[163 127 149 114  71] -> Milit
[155 119 150 117  77] -> govof
[159 125 149 116  69] -> vek
[152 116  77 118  77] -> Pofi
again Pofi: 	[77]
next: [119 150]	[117  77]

[126 110 138 153 121 101 134 120 135 118 130] -> niv
[124 144 140 142 112 175 118 131 131 133 154] -> rupat
[121 128 123 129 140 141 118 157 114 131 107] -> fani
[119 123 112 121 156 113 123 152 115 126  97] -> Bado
[126 110 138 153 121 101 123 120 135 118 130] -> libiz
[127 125 141 144 116 132 132 127 137 124 149] -> lutam
[128 122 145 138 123 136 134 131 139 125 140] -> muzu
[130 129 158 146 107 165 132 122 147 129 159] -> bira
next: [124 144 140 142]	[112 175]
next: [138 153 121 101 123 120]	[135 118]

[ 97  99 113 124 104 145 114 136 110 106 120 138 155 131 143 150 130 140
 143 133 111 139 139 109 148 142 143 149 115 111  95 122 116 143 111] : Pafu
[159 112 113 157 169 170 142 143 135 121 117 137 138 130 147 144 138 148
 137 138 106 121 138 130 154 121 121 121 113 140 143 123 138 144 123] : litir
[109 105 104 118 112 118 123 124 111 107 118 136 137  96 103 134 138 111
 140 139  82 132 120 112 125 135 124 138  87 127  92 103 126 131  90] : zol
[110 113 122 124 113 142 116 132 120 118 124 133 150 134 137 149 134 138
 140 133 117 136 137 115 140 146 146 143 121 122 106 125 120 144 120] : gem
[131 112 111 136 136 139 138 137 121 112 124 150 155 115 126 149 147 129
 154 153  97 144 133 123 144 144 137 153 102 136 116 114 139 142 105] : diz
gone diz: [124 147 153 136 150 136 144 123 154 129 139 121 102 115 149 137 144 112
 153 138  97 142 136 126 111 139 155 144 112 105 131 137 133 114]	[116]
q: [109 105 104 118 112 118 123 124 111 107 118 136 137  96 103 134 138 111
 140 139  82 132 120 112 125 135 124 138  87 127  92 103 126 131  90]	zol
next: [110 106 120 138 155]	[131 143]
gone diz: [153 121 147 114 150 154 102 144 129 123 144 131 153 137 139 112 105 112
 136 115 142  97 136 111 144 138 136 139 133 149 124 137 126 116]	[155]

[150 107 150 180 151]  zonuv
[122 154 141 109  74]  nefa
[106 165  87 107  95]  guri
[107 107  94 152 161]  baru
[121 121 160 112 135]  num
[162  86 111 176  99]  kelig
[73 72 73 82 73]  vobaf
[ 82 162 159  80 146]  kovir
[ 84 134  86 159  70]  zem
[161 134 160 152  75]  tamo
[181 139 144 171 171]  limib
gone baru: [161 107 107 152]	[94]
gone tamo: [152 134  75 161]	[160]
next: [162  86]	[111 176]
again vobaf: 	[73]
gone num: [160 121 121 112]	[135]
again num: 	[121]
gone zem: [159  70 134  86]	[84]

[129 127 123 116] = zulo
[132 136 136 135] = bim
[141 138 107 101] = lom
[ 96 134 132 134] = Pevom
[122 122 151  98] = daru
[129  87  99 176] = Sipo
[110 116 118 107] = litug
again bim: 	[136]
again daru: 	[122]

[116 116 122 146 172 136 100 127] : kesek
[126 160 139 160 108 126 125 127] : rop
[136 110 104 114 117 136 168 127] : naru
[162 107 108 104 122 123 142 127] : Veno
again naru: 	[136]
gone Veno: [107 104 122 162 142 123 127]	[108]
again kesek: 	[116]
q: [136 110 104 114 117 136 168 127]	naru

[144 124 128 130 100 130  95 132 103 118 116  90 142 137 125 157 113  89
 130 140 163 129 147 107 135  99 115 117  81 176 147 131 119 131 136  81
 130 119 111 137  88 101 130] -> gudin
[111 147 124 131 121 104 133 132 131 103 134 137 122 117 144 114 135 146
 116 138 141 128 118 144 128 118 130 127 164 110 145 101 124 170 171 141
 123 124 146 115 131 128 127] -> Lebo
[ 93 153  86 116 120  96 120 128 104 140 140  90 115 120 114 183 115 114
 164 130 112 101  98 134 109 102 127 135  89 169 145 135 170 124 115 124
 118 135 126 160 115 175 110] -> tesa
[145 132 105 138 135 131 132 151  99 163 120 102 153 117 123 135 120 142
 130 100 133 124 110 125 134 153 145 152 118 148 103 104 134 123 146 127
  97 124 112 137  78 166 134] -> sas
q: [ 93 153  86 116 120  96 120 128 104 140 140  90 115 120 114 183 115 114
 164 130 112 101  98 134 109 102 127 135  89 169 145 135 170 124 115 124
 118 135 126 160 115 175 110]	tesa
next: [109 102 127]	[135  89]
q: [144 124 128 130 100 130  95 132 103 118 116  90 142 137 125 157 113  89
 130 140 163 129 147 107 135  99 115 117  81 176 147 131 119 131 136  81
 130 119 111 137  88 101 130]	gudin
next: [137  78]	[166 134]
next: [170 124]	[115 124]

[132 187 111 101 124 117  83  95] = fadu
[ 91 109 111  94 152 135 137 164] = Penu
[132 101 101 101 124 117  83  95] = vinu
gone Penu: [109 111 135 164 137  91 152]	[94]
next: [ 91 109 111]	[ 94 152]
again vinu: 	[101]

[116 126 153 126 138 133 136 151 137 158] : Nozor
[159 103 110 109 109 127 125 155 154 141] : feze
[118 140  87  88 115 114 122 126 189 114] : borum
[118 140  87 120 142 114 122 126 189 117] : misi
[123 144 142 118 144 111 136 105 126 128] : Nurep
[136 138 128 117 120 121 131  92 123 108] : Gik
[116 145 153 126 138 133 136 151 137 158] : Bivit
gone feze: [127 103 125 155 159 154 141 109 109]	[110]
gone Nurep: [105 123 144 111 126 128 142 144 136]	[118]
gone borum: [115 118 114 114 126 189 122 140  88]	[87]

[106 101 119 141 130 122 129 118 119 147] = sofal
[111  87 118 138 123 127 138 119 112 141] = kar
[ 91  84 117 142 126  95 118 108 128 127] = Dofa
[115 109 123 134 128 120 129  99 121 140] = vome
[112  79 124 140 120 133 142 121 111 139] = Sogi
[ 97  93 114 146 131 107 125 101 121 139] = Novu
[ 96  91 109 148 128 106 132  95 120 141] = Bifa
[115 130 112 110 145  92 130 120 123 149] = fil
[ 90  84 117 142 126  96 118 107 126 128] = rona
[100  92 112 145 130 110 130 100 119 131] = zupe
[ 87  84 119 140 127  89 116 106 131 125] = raduk
gone fil: [130 149 123  92 110 112 130 115 120]	[145]
next: [124 140]	[120 133]
next: [ 92 112 145 130 110 130]	[100 119]

[122 155 156 177]  geve
[122 137 156 177]  narid
[137 137 156 177]  kez
[158 181 153 154]  rurog
[125 122 141 113]  Nemi
gone geve: [177 122 155]	[156]
q: [137 137 156 177]	kez
gone rurog: [153 181 154]	[158]
gone rurog: [154 181 153]	[158]
gone rurog: [158 153 181]	[154]

[115 131 123 131 131 132 138 130 130 116 129] -> folod
[ 84 180 112 155  86  95  83 147 133 164 144] -> resor
[128 124 127 160 145 164 122 126 136 117 129] -> Misa
[ 84 172 112 150 150  95  83 150 130 158 144] -> feb
[111 135 114 127 123 112 125 134 126 126 142] -> Vazo
[141 131 124 127 160 145 164 122 126 116 136] -> Nezit
again feb: 	[150]
next: [131 124 127 160 145 164 122 126]	[116 136]

[162 138  92 131  82] = libe
[165 164 164 164 164] = pud
[ 93 148  92 164 154] = Laku
[146  92  92 164 154] = bego
[161 167 167 167  82] = vepa
[162 138 168 131  82] = dono
again pud: 	[164]
again vepa: 	[167]
q: [161 167 167 167  82]	vepa
gone dono: [ 82 162 131 138]	[168]
next: [148  92]	[164 154]
again bego: 	[92]

[ 87 114  93 190 119 113]  Lav
[ 97 134  87 189 128 116]  Zume
[ 87 134 184 183 171 163]  kinuk
next: [ 97 134  87]	[189 128]
gone kinuk: [134 163 184 171  87]	[183]
next: [ 93 190]	[119 113]
gone Lav: [114 119 190  87  93]	[113]
next: [ 87 189]	[128 116]

[179  85  91  83 177  84 179 180 178  91 100  91 179  94  85  86  84  83
 117 176  95  91  91]  pov
[ 81  73  77  73  80  73  80  80  81 176 177 176  80 177  73  73  73  73
 178  74 177 151  81]  rura
[ 81 170 175 172  83 171  80  84  81 178 176 178  80 178 170 170 171 171
 174  84 178 182  80]  budo
[170 170 172  80 177 181 177 176 176  80  79  80 177  79 169 181 181 181
  79 177  80 103 176]  bilo
q: [ 81 170 175 172  83 171  80  84  81 178 176 178  80 178 170 170 171 171
 174  84 178 182  80]	budo
gone pov: [179  83  84 179  83  94 177  91  91  91 176  91  86 180  91  85 100 117
  85  95  84 179]	[178]
q: [179  85  91  83 177  84 179 180 178  91 100  91 179  94  85  86  84  83
 117 176  95  91  91]	pov
next: [170 170 171]	[171 174]
gone pov: [179  85 177  91 179 100 178  91  94 117  83  84  86 176  91  91  91 180
  83  84 179  85]	[95]

[128 128 131 121 130 126 126 129 129 127 130 129 128 129 128 128 135 128
 128 125 132 126 130 127] : Burar
[125 125 146 131 143 118 125 132 124 130 141 136 136 122 132 138 159 126
 117 115 149 123 132 133] : Sezip
[134 130 133 134 130 129 128 135 132 121 125 131 126 127 126 133 145 128
 128 125 139 116 125 128] : Rotu
[121 130 155 131 150 110 125 128 126 139 146 141 140 122 145 147 165 117
 103 108 143 132 135 124] : Biva
[128 134 136 123 128 120 126 124 132 137 131 136 131 130 136 130 131 123
 119 121 121 132 131 115] : fusab
[154 129 130 115  77 114 122 114 111 159 133 149 118 121 140 168 103 140
 121 121  92 113 117  86] : defit
[143 145 133 134 115 135 128 144 158 107 110 140 136 128 119 140 154 125
 121 130 139 111 111 131] : Nifa
[131 120 115 128 101 124 119 122 125 127 137 125 121 127 138 164 118 135
 130 132 109 124 121 123] : fol
[145 129 130 129  88 117 123 116 115 153 133 145 125 122 136 158 107 137
 122 123 100 120 120  99] : bozed
[128 128 128 127 128 128 128 128 128 128 128 128 128 128 128 128 128 128
 128 128 128 128 128 128] : Lup
[126 125 140 128 139 120 124 131 127 128 138 134 132 125 131 135 152 127
 121 118 144 123 131 130] : Lefe
[136 129 143 134 135 127 130 139 127 123 127 137 131 121 124 139 158 129
 122 120 151 110 123 132] : Zotuz
q: [128 128 128 127 128 128 128 128 128 128 128 128 128 128 128 128 128 128
 128 128 128 128 128 128]	Lup

[123 125 141 132 126 123 120 127 128 127 124 124 130 132 134 129 125 126
 121 138 138 130] -> renug
[123 125 127 132 126 128 120 127 128 127 124 124  93 119 121 103 132 127
 143 122 157 116] -> madim
[123 125 141 132 126 128 120 127 128 127 124 124 130 125 120 137 122 142
 119 166 159 134] -> Mam
gone madim: [124 103 121 128 127 127 127 122 120 116 126 157 132 128  93 127 132 124
 143 125 119]	[123]
gone madim: [124  93 127 125 143 120 127 127 124 121 103 128 157 123 122 116 119 127
 128 132 132]	[126]
q: [123 125 141 132 126 128 120 127 128 127 124 124 130 125 120 137 122 142
 119 166 159 134]	Mam

[138 121 152 156 131 135 136 130] : Fusu
[108 111 118 158 132 136 135 119] : meli
[150 110 161  87  82  73  99 118] : Tikol
next: [138 121 152]	[156 131]
next: [150 110 161]	[87 82]
gone Tikol: [150 118  99  87  82 161 110]	[73]

